Each row has a name. Each piece below is followed by the name of the row it came from, unless a question asks for something else. Each question is about the rows just above it. Places in a row count from 1.

K_99: [-42 -32 -20  65 -48 -38 -32  20  -7  77 -49 -48 -46 -17 -66 -44 -32  21
 -46 -19 -44 -58 -52 -52 -50  79  79  78 -49]
K_377: [ 72 -16 -30 -51 -24  72 -28  55 -17 -34  65 -42  73 -42 -27 -49 -34  53
  60 -47  73  72  73  17  70 -32 -35 -48  74]
K_45: [-24 -35 -47 -18 -22 -30  32 -29 -34 -39 -35 -14 -33  85 -39 -45 -49 -30
   6  78 -26 -39 -28 -48 -32 -16 -19 -29 -25]
Does one of the named rows hold [-29 -34 -39 -35 -14] side by side, in this order?
yes
Row and place of [-38] in the named rows:
K_99, 6
[-26] is at row and place
K_45, 21
Row and place of [-14] in the named rows:
K_45, 12
Where in the named rows is [-50]?
K_99, 25

K_683: [-13 -15  36  32 -18   8 -22  -9 -14  -9  12  -1  -5  40   2  -9 -16 -16
  -9   4   7  12 -13  16  10 -10  15  -4  18  -8]
K_526: [-24   3  32  40  11 -58 -12  12  33  50   8   5 -22 -12  -2  25 -17 -48
   4  -2  16  18  -4  11  -4  17  -3  42  23  14]
K_53: [ 12  24 -35  -9 -12 -18   1   2 -53   6 -41   2  77  19   3  40  -7  20
  24 -59 -26  -7  -6 -39  19 -23  -3 -31  -7  21]
K_190: [ 18   5  -4 -29   2   3  -2  -3   4 -11   9  -4 -15 -29 -15  -4 -10  15
  24 -19 -36  24 -24 -26  -2 -34  34   5 -15   4]
K_966: [-22 -23  43  46 -22  -1 -36 -12   4   3  17   1  -8  45   0 -11 -25 -27
 -16  -5  19   9 -24  26   3 -11   6  -2  28  -8]
K_899: [ 12  24 -35  -9 -12 -18   1   2 -53   6 -41   2  77  19   3  40   5  41
  35 -26  42   7 -29  -1 -10  73 -21 -16 -20 -23]
K_556: [-24   3  32  41  12 -58 -12  12  34  50   7   5 -22 -13  -2  25 -17 -49
   4  -2  15  17  -5  11  -4  16  -3  42  23  14]
q: [-22 -23  43  46 -22  -1 -36 -12   4   3  17   1  -8  45   0 -11 -25 -27
 -16  -5  19   9 -24  26   3 -11   6  -2  28  -8]
K_966
Does one of the named rows hold [-10  15  -4  18] side by side, in this order?
yes
Is [ 18   9 -24] printed in one of the named rows, side by side and in this order?
no

K_433: [ 30  16 -13 -22   0  -7  18 -48 -11  11  38  -7  -7  -2 -20 -20  21 -18
  -8  27   7   2 -20  14  -8  -1  29 -20   3 -17   0  -8  22  -7   6 -13
 -43  -5  -4 -10  -5   2  52]
K_548: [ 30   3 -13 -22   0  -7  18  -2   1  11  38  -7  -7  -1 -20  -8  -9 -37
  -8  27   7  28 -20  14  -8   3  29  15   3 -17 -37   5  16  -7   6 -13
   5  -5 -48  14 -11  28  14]
K_935: [ 30  16 -13 -22   0  -7  22  -2   1  11  38  -7  -7  -1 -20 -15  -9 -54
  -8  27   7  28 -20  14  -8  -1  29  15   3 -17 -35   4  22  -7   6 -13
   5  -5 -34  -5 -11  28  52]
K_896: [ 43  -2 -13 -22   1  -7  18 -48 -14  11  38  -7   1  -1 -20  -8  -9 -37
  -8  27   7  21 -20  26  -8  -1  29   8   3 -17 -35   4  22  -7  25 -13
   5  -5 -34  -5 -11  21  52]
K_755: [ 30  16 -13 -22   0  -7  34  -2   1  11  38  -7  -7  -1 -20 -15 -17 -67
  -8  27   7  33 -20  14  -8  -1  29  15   3 -17 -35   4  22  -7   6 -13
   5  -5 -34  -5 -11  36  52]
K_446: [-54  16 -13  38   0  -7  18  27  41   9   0  -7  -7  -1 -20 -15  -9 -37
  -8  25   7  28  21   2  -8  21   4  15   3 -17   5   4  22  -7   6  17
   5  -5  34 -14 -11  28  45]
K_156: [ 30  16 -13 -22   0  -7  18  30   1  11  38  -7 -31  -1 -20 -26  -9 -37
  -8  27 -85  28 -20 -29 -27   1  14  15   3 -31 -35   4  -8  -7 -59 -13
   5   1 -41  11 -11  28 -22]
K_736: [-18  16 -13  19   0  -7  18  -6   1  11  24  -7  -6  -1 -20 -15  -9  17
  -8  27   7  11 -10  14  -8 -14  29   2   3 -17  38  -9  22  -7   6  -2
  -5  -5  56 -31 -11  13  52]
Is [ 5 17] printed in one of the named rows, side by side and in this order?
no
Where do [ 30  16 -13 -22   0  -7  34  -2   1  11  38  -7  -7  -1 -20 -15 -17 -67
  -8  27   7  33 -20  14  -8  -1  29  15   3 -17 -35   4  22  -7   6 -13
   5  -5 -34  -5 -11  36  52] appear?
K_755
Does one of the named rows hold [-16 -35   4] side by side, in this order?
no
Row and place of [-26] in the named rows:
K_156, 16

